Families of rows that turns and mirrors carry onto each other, the same ones carrying the whole set onto itself: the rest of each named row's family, in list order
4 families of 8 rows
q957: [ 23  15  13 -16  10  42  16 -26  12  12   1]
q741: [-15  12 -65  30  14  24 -25  36 -44   6 -14]
q743: [-27  34 -38 -15  17  26  -5  29 -45  46  -5]
q897: [ -2  15 -54  34  29   4 -21  45 -30  -6 -32]
q909: [-38   3 -45  -7   2  39  19  38 -35  -2 -28]
q807: [ 36   6 -10  50   0  13 -15  -9  20 -15   1]
q923: [-56  12 -49 -15  -2  19 -13   9 -18  -3 -39]
q450: [-41  18 -20 -45  21  24   4  33  -4   7 -38]
q77: [-44  15 -37  22 -11   0 -37  46   1   7 -20]
q821: [-40  29 -39  18  -2  -2 -56  22 -14  13  -8]
q283: [ 36   0 -17  31  -2  22 -14 -35   0 -22   7]
q763: [  5   8  18 -15  -6  -1   6  11  43  -8 -15]
q161: [ 15   3   3  26  10  58 -13 -12  24 -26   2]
q867: [ 52  18 -15  26  16  21  29 -17 -15   9 -12]
q363: [ 54  17 -15  24  26  -2  14  10 -21  10   1]
q630: [-27  18 -66  14  11  14 -17  15 -50   2 -31]
q657: [ 36  25  -8  12   1  -5  29 -30 -12  15  -8]
q95: [-57   8 -32 -27  -1  36 -16  29  -7   9 -20]
q176: [ 12  13   1  13 -19 -14  11 -26  25  -6 -23]
q833: [ 26   3  -2 -35  23  43  24  -8  -4   0   2]
q446: [-35  14 -21   8   5  10 -52  45  20 -10 -13]
q211: [-38  41 -33 -15  12  16 -32  10 -34  38   1]
q831: [ 14  36  19  16   3   9  36   2  21  10 -31]
q999: [-22  32 -23  16   6  17 -28  49 -28  36  22]
q937: [-37  -1 -50  17  -4  29   5  46 -29 -16 -31]
q643: [ 29  32   2  42  10   0  31   6  12   7 -28]
q572: [ -3  32 -34 -15  43  32 -17  32 -44  29   4]
q45: [-43  25 -12   3  -6  17 -32  49  -5  27  16]
q956: [ 27  10   2  17  24  64   0 -19   1 -10   7]
q74: [ 31 -13 -18  34   3  13 -16  13  18 -39 -11]
q527: [  7   5   9   6 -16  14  14 -11  42 -15 -27]
q519: [ 17   3  -2 -15  -3  36   3 -43   9 -10   7]

Which other rows belong to the same family as q741? q957, q743, q807, q77, q867, q95, q527
Which other rows belong to the same family as q283? q923, q821, q630, q657, q176, q211, q519

Families of rows that turns and mirrors carry onto each other, the same ones carrying the whole set onto itself: the rest of each named row's family, in list order
3 families of 5 rows
q495: [-29  -8  28 -10  27  -1  53  26  42]
q660: [ 15 -13   6  38   7  13  49  46 -34]
q106: [ 53  16 -23   4  11  35  21  -3  -1]
q303: [ 23 -10   4 -32  16  19  59 -26  35]
q951: [ 35 -10  -9 -24   3  45  43 -23  26]
q648: [ 20  -3 -10  37  -6  25  31  28 -38]
q356: [-35 -41  -6   2  34  -1  69  32  -3]
q486: [-32 -29  -7  17  42  13  45  40 -20]
q251: [-28 -23  19  19  21 -14  51  41 -20]
q285: [ 41  19 -44 -18  -9  12  27   5  -1]
q322: [ 43  15 -41  -8   7  25  21  34 -14]
q676: [  6  16 -11 -25   4  25  41 -18  45]
q390: [-22  -5  12 -17  -3   6  51  12  55]
q545: [ 25  -6 -21  22  26   5  23  40 -43]
q301: [-41 -19  14 -16  20   3  64  -4  25]

Which other rows belong to the same family as q285? q495, q303, q648, q486
Which other rows belong to the same family as q251? q106, q676, q545, q301

